Each named move below is a turn or a mirror, shown by a few rows before and after it. Which moves, in which order, take the first row of each later pair to the second? The first pair is answered.
por:
[8, -11, 2, 3, 5, -1, -1, -1, -2, 6, -7, 18, -8, 1, 13, -7] -> [10, -9, 4, 0, 9, -1, -3, -2, 0, 4, -5, 15, -7, 0, 11, -10]
[-2, -5, 9, 8, -8, 12, 11, 3, -1, -2, -21, 6, 4, 0, 7, 8] -> [11, -3, 5, -7, 27, 1, 0, 8, 10, -2, -2, 1, 12, 7, -1, 0]
[-8, -7, -9, -2, -12, 3, -3, -4, -3, 3, 2, -2, 9, -3, -2, 3] -> [-4, -7, -10, -9, 1, -2, -4, -3, 1, 1, 8, -2, 10, 0, -6, 1]
[17, -8, 14, 2, 11, -1, 19, 1, 13, -9, -11, 8, -9, -2, -2, 4] -> [15, -8, 14, 4, 8, -1, 18, 0, 13, -10, -13, 8, -9, -2, -3, 7]
femiv:
[6, -18, 10, 1, 11, 10, -9, 2, 29, -9, -18, 10, 8, 1, 9, -5] -> [-3, -10, 7, -1, 7, 12, -6, 3, 34, -7, -16, 2, 16, 6, 9, 2]
[-6, 8, -28, -7, -7, 26, -13, -10, 19, 0, 7, -11, 23, 17, 12, 15] -> [32, 16, 6, -10, 38, 0, -9, -6, 1, -18, 7, -11, 8, 6, 0, -7]
[-1, -5, -6, -6, -10, -8, 2, -6, -6, 2, -7, -2, 1, 2, -3, 9] -> [2, 0, -1, -6, -3, -12, 3, -3, -4, 0, -6, -7, 4, 1, -5, 8]
[-9, -9, -18, -1, -10, 12, -11, -2, 12, 13, 6, 8, 9, 6, 2, 3] -> [6, 13, 0, -4, 19, -5, -5, 6, 11, 0, 13, -15, 14, 4, -7, -5]
gopi:
[0, -22, 4, 5, -11, 11, -5, 10, 1, 5, -5, 15, -13, -5, 0, -6] -> [-15, 5, -3, -6, -19, -3, -2, 10, 1, 2, 10, -22, -7, -1, -12, -1]
[-6, -9, -11, 0, -19, 8, -9, -18, -8, 6, 13, 3, -7, 3, -9, -2] -> [-8, -9, -10, 0, -18, 9, -8, -16, -9, 7, 13, 3, -7, 2, -9, -2]
[-5, 2, -3, -7, -4, -6, -6, -4, -10, -4, 11, -3, -9, 2, -9, -3] -> [4, -10, 2, -2, -2, -1, -7, -3, -9, -1, 3, 14, -12, 0, -3, -6]
zotep:
[4, 1, -2, 16, 2, 20, 11, 7, -1, -5, -13, 0, 10, -13, -10, -5] -> [7, -1, -8, 3, 19, 14, 2, 11, 7, -2, 0, -3, 17, -6, -13, -7]
[1, -23, -12, -9, 7, 3, -13, 2, 13, 5, 6, 9, 10, 4, 6, 2] -> [-7, -15, 1, 7, -21, 11, 5, -3, 1, -1, -14, 6, 6, -4, 15, 9]
[-4, 10, 10, 7, 0, -1, 15, 2, 1, 0, -1, -18, 3, 2, 3, 6] -> [2, -9, -1, -8, 16, -3, -9, -1, 5, 6, 14, 3, -1, 5, 0, -3]
[0, -9, 11, -1, -7, -9, 1, 0, -20, -24, -14, 9, 0, -8, 2, -5] -> [1, 9, 11, -7, 8, -15, 6, 5, -10, -24, -2, -14, 14, -3, -1, -2]

Each pair is 2 to 4 moves apart.
[-5, -8, -9, -12, -3, -11, -8, -1, -7, 7, 16, 6, -4, 1, -7, -10] -> [-2, 10, 12, 7, -8, -9, 16, 5, -10, 1, -6, -10, 4, -4, 2, -2]
femiv, gopi, zotep, femiv
[-7, 4, -12, -12, -4, -5, -1, -5, -6, 0, 13, -8, -4, 1, -8, -7] -> [2, -4, -15, -12, 11, 0, -5, 2, 2, 3, 14, 0, 1, 4, -5, -7]
por, gopi, zotep, zotep
[24, 19, 14, 7, 20, -5, 7, -3, 4, -3, -6, -25, 21, -8, 6, -3] -> [-9, 14, -19, -3, -13, 6, -4, -11, 15, 11, 6, -24, 27, 3, 7, 13]
gopi, zotep, femiv, gopi
[-5, 6, 7, 19, -1, 6, 20, 1, -7, -7, -23, -2, 17, -13, 22, 14] -> [-5, -28, -17, 1, 4, 12, -10, -4, 2, 3, -7, 32, 10, -6, 21, 7]
zotep, por, zotep, zotep
[5, -15, -2, -6, 10, 4, -16, -1, -2, -1, 6, 20, -13, 3, 2, -14] -> [-6, -12, -12, -6, -4, 8, -14, -3, -1, 3, 11, 16, -13, 6, 1, -10]
gopi, femiv, femiv, gopi
[-13, -1, 2, 3, -14, 15, 1, -5, 12, 4, -9, 2, 13, -3, 5, 11] -> [-6, -4, 2, -20, 5, -8, -17, -9, 0, -6, 13, 6, -1, -4, -15, -4]
femiv, femiv, gopi, zotep
[-5, 7, -14, -6, -5, -28, -22, 1, -10, -12, 20, -5, -17, -3, -15, 1] -> [-9, 16, -4, 5, -19, -24, -8, 0, -17, -15, 7, -18, -18, -7, -10, 8]
femiv, zotep, femiv
[5, 18, 3, -1, 12, 1, -1, 3, 17, 3, 10, -32, 11, 7, 2, 4] -> [19, -3, 22, 20, 6, 13, 6, 0, 2, -1, -20, 0, -6, -7, 11, -2]
por, gopi, femiv, femiv
[7, -3, 11, -1, 16, -5, -4, 2, -4, -1, -10, 3, -4, -5, -3, -2] -> [-11, 9, 0, -5, -1, -9, -2, 2, -5, 0, -1, -16, 1, -3, -3, 7]
por, zotep, femiv, gopi
[9, 5, -1, 3, 24, 7, 3, 5, 2, -5, 1, -17, 14, 7, -1, 9] -> [1, 2, -13, -9, 19, 1, -8, -1, -2, -4, 16, -14, 9, 11, -7, 6]
por, zotep, femiv, gopi
[-7, 20, 7, 13, -12, 14, 13, 0, 13, 4, -9, -24, 12, 4, 15, 12] -> [1, -19, 1, 5, -22, 14, -8, -12, -10, 2, -9, 25, -20, -2, 10, -2]
zotep, femiv, gopi, zotep
[-9, -10, -23, 2, -4, 25, -4, 0, 27, 12, 0, 13, 23, 11, 12, 11] -> [-12, -24, -23, -1, -13, 21, -14, -7, 11, 8, 1, 29, 6, 7, 10, 4]
zotep, gopi, por, zotep
[-9, -9, 10, 3, -6, 12, 1, 14, -14, 1, -19, 12, 3, -3, 4, -15] -> [-24, -5, -9, -11, -13, 10, -9, 13, -5, 5, -4, 6, 8, 7, -1, -10]
por, femiv, gopi, zotep
[2, 0, 10, 16, -6, 12, 20, 8, 2, 5, -22, -4, 9, -1, 10, 8] -> [2, -1, -14, -20, 15, -9, -7, 8, 10, 7, 21, -11, 5, 10, -8, -3]
gopi, zotep, femiv, gopi
[1, -10, 0, 10, -13, 9, -1, -7, -8, 4, -14, 14, -4, -3, 6, -2] -> [-8, 1, -4, 12, -17, 12, 4, -5, 0, 5, -11, -5, 8, 1, 9, 5]
por, femiv, femiv, por
[12, -5, 14, -21, 31, -5, 4, 8, 19, -5, 2, 2, 15, -14, 1, 1] -> [-3, 15, 14, -23, 15, -13, 11, 8, 13, -10, 11, -21, 18, -13, -2, 6]
por, gopi, por
[-9, 26, 0, 11, -14, 11, 23, 2, -8, 2, -32, -16, 24, -11, 8, 15] -> [15, -20, -17, -10, 21, 11, -15, 2, 3, 14, -14, 37, 15, -4, 8, -4]
gopi, femiv, zotep, femiv
